Each row is where one point has got to under a steady rotation. How many ticks took it there?
The counts run from 0 to 558.
[ 4.06 -0.54 -1.03 -0.56  3.08 -1.75 -0.51 -0.68 -2.61  2.63  2.40  0.37
  1.18  1.95  2.01  3.17  1.31  3.40  0.62  2.61  0.18  0.23  2.72 -0.84] | 215
[ 0.45 -0.80  1.69 -0.94 -0.31  0.83  0.43 -1.67  0.18  5.98  1.56  0.41
  1.11 -0.98  1.81  1.17 -0.62  1.73  1.65  1.43  0.82 -1.84  3.67  3.99] | 429
[ 3.85 -1.14  0.95 -2.96 -0.69 -0.83 -2.10 -0.32 -0.61  4.27  0.99 -0.45
 -3.27 -3.16  3.42 -0.81  1.51 -0.44 -1.35 -1.46  1.25 -0.58  2.24  0.70] | 445
[ 0.35  1.19 -2.06  0.23 -2.00 -2.64  2.62 -0.20 -3.62  3.99  1.29  3.96
 -0.69 -2.90  0.99  0.57 -0.80 -0.30  0.13  1.69 -2.27 -0.91  2.59  1.21] | 97
[ 3.27 -0.74 -1.48 -0.54 -1.61 -3.02  0.72  0.36 -3.96  1.47  1.40  1.40
 -2.38 -1.44  3.08 -1.05  0.72 -0.60 -3.40  2.83  1.08 -0.56  2.90 -0.46] | 375
[ 1.34  1.08 -0.71  1.50  0.51  0.20  1.62 -1.81 -3.84  2.88  0.70  2.12
  0.22 -1.74  1.04  2.21 -1.99  1.08  1.98  3.26 -1.22 -0.98  5.31  0.14] | 499
[ 3.22 -0.13 -3.54  0.12  0.34 -3.42  0.36  0.49 -2.82  1.89  2.20  3.49
  0.23  1.05  1.60  2.81  1.95  2.88  1.07  1.68 -2.33  0.20  1.01 -0.33] | 391
[ 3.39  0.34 -2.02 -0.41 -1.68 -2.13  0.91 -0.98 -3.57  1.48  1.01  2.38
 -0.83 -0.58  3.07  1.67 -0.18 -0.05 -1.79  3.73 -1.18  1.67  3.56  0.04] | 292
[ 1.70 -0.33  2.26 -0.22  1.42  1.37 -0.14 -1.72 -2.23  4.55  0.48 -0.75
 -1.77 -2.64  1.81 -0.49 -1.25  0.80  0.90  1.34  2.07 -3.51  5.10  1.05] | 427
[ 2.75 -1.84  0.93  0.11 -1.14  1.56 -0.97 -0.56 -1.50  1.90  1.93  1.34
 -0.91  0.78  3.30 -0.19  1.19  2.82  0.67  2.42  2.56 -3.44  3.48  4.41] | 150
[ 1.16  0.49  0.43  1.44  0.34  1.69  0.72 -2.30 -2.48  3.47  0.49  1.71
  0.25 -1.11  1.23  1.23 -1.48  1.83  3.12  2.87  0.03 -2.25  5.72  1.96] | 417
[ 1.77  1.66 -2.25  0.34 -0.75 -2.08  2.14 -1.21 -3.20  3.79  0.31  3.63
 -0.58 -2.72  1.15  1.79 -1.71 -0.34  0.82  1.69 -2.72  0.86  4.03 -0.18] | 106
[ 4.93 -2.11 -2.29 -0.48 -2.17 -0.67 -1.35  0.63  0.57  2.83  2.45  2.55
 -1.51 -0.43  3.05  0.58  3.32  2.26  0.62 -0.58  0.10 -0.99  0.82  2.48] | 546
[ 5.47 -2.16 -0.07 -0.78  1.43  1.08 -2.24 -0.71  0.21  3.62  1.69 -0.75
 -0.36  0.47  2.56  1.67  1.76  3.00  1.26  0.28  1.96 -0.25  2.85  0.67] | 51
[ 2.56  1.01  0.00  0.03  2.78  0.21 -1.34 -0.78 -3.28  3.02  0.24  1.17
 -2.03 -3.08  1.14  1.63 -0.48  2.68  2.66  0.09 -0.49 -2.24  4.15 -2.23] | 414
[ 2.78 -2.58  1.60 -1.28  0.76 -0.24  0.21 -0.38 -0.32  5.24  2.48 -1.70
 -0.75 -0.42  2.16 -0.69  1.23  1.59 -0.86  0.58  3.81 -2.76  2.51  2.03] | 440
[ 2.16 -0.97 -3.41  1.18  0.07 -3.10  2.79  0.79 -3.46  2.23  2.80  3.12
  0.54  0.71  0.71  1.56  1.04  3.34  1.38  2.41 -0.86 -2.07  1.29 -0.48] | 482
[ 3.19 -1.18 -2.73 -1.63 -1.61 -3.54  1.59  0.34  0.18  6.03  2.34  1.79
 -0.37 -1.92  1.53  0.96  1.17  0.25 -1.00 -0.56 -1.31  1.90  0.88  0.21] | 278
[ 4.74 -1.52 -3.16 -0.53 -2.70 -2.57 -0.57  0.53 -0.44  2.50  2.07  3.09
 -1.48 -0.40  2.96  0.73  2.96  1.26 -0.47 -0.05 -1.16  0.25  0.53  1.01] | 464
[ 0.44  0.39  1.46 -0.78  0.94  0.41  0.50 -2.16 -1.53  5.73  1.27  0.65
  1.81 -0.19  1.63  2.34 -1.28  1.62  1.23  2.44 -0.25 -1.31  4.73  3.12] | 511
[ 4.74 -0.35 -2.67 -0.21 -2.61 -2.11  0.64 -0.15 -2.52  1.42  1.44  2.50
 -2.35 -1.00  3.40  0.02  0.72 -0.23 -2.40  2.44 -0.32  1.21  2.79  0.36] | 374
[ 3.91 -0.35 -3.35  1.22  1.67 -2.85  2.55  0.57 -2.95  3.77  1.77  2.24
 -0.46 -2.01  0.38  1.44  0.37  1.88  1.10  0.42 -0.54 -0.15  1.91 -2.93] | 103
[ 2.30 -2.82 -0.09  1.27 -1.02  0.32  1.75  0.27 -1.10  3.97  2.70  1.34
 -0.94 -1.45  1.03 -1.58  0.44  2.84  1.25  0.88  2.88 -4.54  2.61  2.42] | 254
[ 1.69  1.20 -0.64  1.06  1.82 -0.39 -0.14 -1.16 -5.54  0.81  0.17  2.57
 -1.61 -2.06  1.88  1.37 -0.65  2.10  1.78  2.20 -1.37 -2.61  4.16 -1.14] | 405
[ 5.32 -2.23 -2.27  0.50 -1.31  0.44  0.17  0.03  0.36  3.71  1.82  1.69
 -2.01 -2.78  1.03 -0.68  1.41  2.12  1.91 -2.05  1.46 -1.74  2.05 -0.07] | 258
[ 2.51 -1.25  1.71 -2.46  2.95 -0.82 -3.15  0.01 -1.30  3.84  2.12 -0.74
 -0.93  0.05  3.35  1.15  2.77  3.31  0.92 -0.12  0.95 -2.99  0.78  1.50] | 143
[ 1.50 -0.05  0.71 -1.23  4.35 -2.12  1.19 -0.72 -3.14  4.67  2.59 -0.93
  1.13  0.43  1.17  2.08  0.14  2.20  0.32  2.77  0.88 -1.04  2.94 -0.60] | 121
[ 3.55 -1.06 -2.10  0.31 -1.08 -1.94  1.45  0.86 -2.60  3.50  1.47  2.23
 -4.05 -4.36  1.44 -1.68  0.60  0.26 -0.14 -1.33  0.04 -2.23  1.46 -1.83] | 177
[ 6.10 -2.40 -0.57 -0.71 -0.52  0.19 -0.97 -0.68  1.55  4.67  2.20 -0.06
 -0.86 -0.72  2.54  0.30  1.73  1.51  0.29 -0.74  1.79  0.11  2.52  1.40] | 443
[ 2.22  1.19  0.30 -2.91  2.87 -2.72 -3.30 -0.94 -3.07  3.75  0.78  0.85
 -0.33 -0.40  2.94  3.57  1.41  1.48  0.29  0.58 -2.63  0.56  1.99 -0.13] | 217
[ 3.11  1.03  0.84 -1.90  0.17  0.69 -3.82 -1.98 -1.22  3.12  0.23  0.92
 -1.01 -0.66  3.68  2.81  1.10  1.00  1.31  1.00 -1.56  0.47  3.79  2.28] | 136
[ 3.54  1.47 -1.94 -0.05  1.34 -0.99  0.21 -1.54 -2.56  4.04  0.56  1.81
  0.27 -1.81  1.41  2.94 -1.13  0.62  1.39  1.07 -2.07  2.02  4.50 -1.28] | 115
[ 2.17 -2.58  0.08 -2.53 -0.66 -2.39 -1.07  1.43 -0.88  4.16  3.07  0.91
 -1.55 -0.19  2.82 -0.82  3.23  2.12 -0.85 -0.25  1.31 -3.68 -0.74  2.13] | 70
[ 0.92  1.68 -1.93 -1.40 -0.21 -3.00 -1.27 -0.15 -4.58  2.36  0.81  4.02
 -2.30 -1.66  2.75  2.18  0.64  0.72  0.51  1.21 -4.24 -0.34  1.81  0.45] | 394
[ 0.31  0.00  0.64  0.48  0.04  1.01  0.08 -1.14 -1.67  3.63  1.53  2.30
  1.14  0.38  1.36  1.84  0.22  3.29  3.49  2.06 -0.38 -3.33  3.50  3.67] | 326
[-0.20 -0.44  2.07 -1.76  2.05 -0.47 -2.28 -0.15 -2.09  3.76  1.85  0.39
 -0.35  0.42  2.62  1.41  2.09  3.04  1.42  1.18  0.28 -4.48  1.46  3.27] | 234
[ 1.45 -2.12  0.86 -2.42 -2.00 -2.07 -0.06  0.11 -0.19  5.42  2.68  0.35
 -0.54 -0.04  2.95 -0.68  1.97  0.53 -2.01  0.93  1.50 -1.57  0.89  4.27] | 450
[ 0.01  2.09  0.39 -1.55  0.98 -1.31 -2.52 -1.06 -4.46  2.20 -0.13  2.56
 -1.78 -1.33  2.97  2.68  0.21  1.11  1.32  1.67 -3.70 -1.15  2.67  0.94] | 312
[ 2.50 -0.87 -2.26  0.68 -2.99 -2.20  2.06  0.79 -3.64  0.81  2.50  3.22
 -1.26  0.12  2.77 -0.93  1.12  1.05 -1.56  3.57  0.76 -2.10  2.21  1.82] | 469
[ 1.74  1.31 -0.27  1.46  1.12  0.18  1.86 -2.03 -3.98  3.07  0.76  1.44
  0.19 -1.51  0.74  1.65 -2.24  1.80  1.74  3.30 -0.23 -1.35  5.38 -0.14] | 25
[ 2.67 -0.36  0.33 -1.05  2.16 -0.35 -1.16 -1.53 -0.36  4.71  2.04  0.24
  2.31  1.87  2.51  3.37  1.25  3.03  1.26  2.04 -0.07  0.49  3.33  2.42] | 132
[ 2.60 -1.01 -1.08 -0.44 -4.72 -0.42 -0.39  0.14 -1.48  2.03  1.24  3.40
 -2.83 -1.93  3.65 -0.85  1.38  0.45 -0.23  1.43 -0.15 -1.59  2.29  3.75] | 550
[-1.41  1.80  0.32 -0.51  0.68 -0.92  0.21 -1.00 -4.04  4.09  0.59  2.66
  0.13 -0.88  1.46  1.75 -0.98  1.48  1.95  2.53 -2.41 -2.77  3.39  2.51] | 407
[ 1.59  0.17 -1.35  0.20  0.76 -1.84  0.76 -0.35 -3.97  1.76  2.16  1.96
  1.11  2.13  2.54  2.03  0.20  2.49 -0.02  4.77 -0.77 -1.22  3.27  1.70] | 305
[ 0.02 -0.73 -0.52 -0.51 -3.74 -1.31  1.57  0.13 -1.59  4.34  1.94  3.12
 -2.06 -2.59  1.63 -1.70  0.52 -0.10  0.12  0.54 -0.15 -3.37  1.53  3.68] | 170
[ 3.46 -1.96 -1.52  0.85 -3.56 -0.79  0.55  0.54 -2.41  1.26  2.19  2.56
 -2.57 -1.00  2.88 -1.82  1.39  1.20 -0.71  2.33  1.37 -2.86  2.46  2.82] | 551
[ 2.22 -1.38 -1.76 -1.98  0.10 -4.38  1.84  1.14 -1.05  6.12  2.94  0.46
 -0.64 -1.99  1.33 -0.15  1.55  0.47 -2.03 -0.65  0.27 -0.45 -0.08 -0.34] | 277
[ 3.20  0.77  0.86  0.36  1.84  1.25 -0.28 -2.19 -2.77  3.40  0.15  0.17
 -0.67 -1.95  2.04  1.52 -1.70  0.95  1.18  2.01  0.82 -0.66  6.22 -1.19] | 34
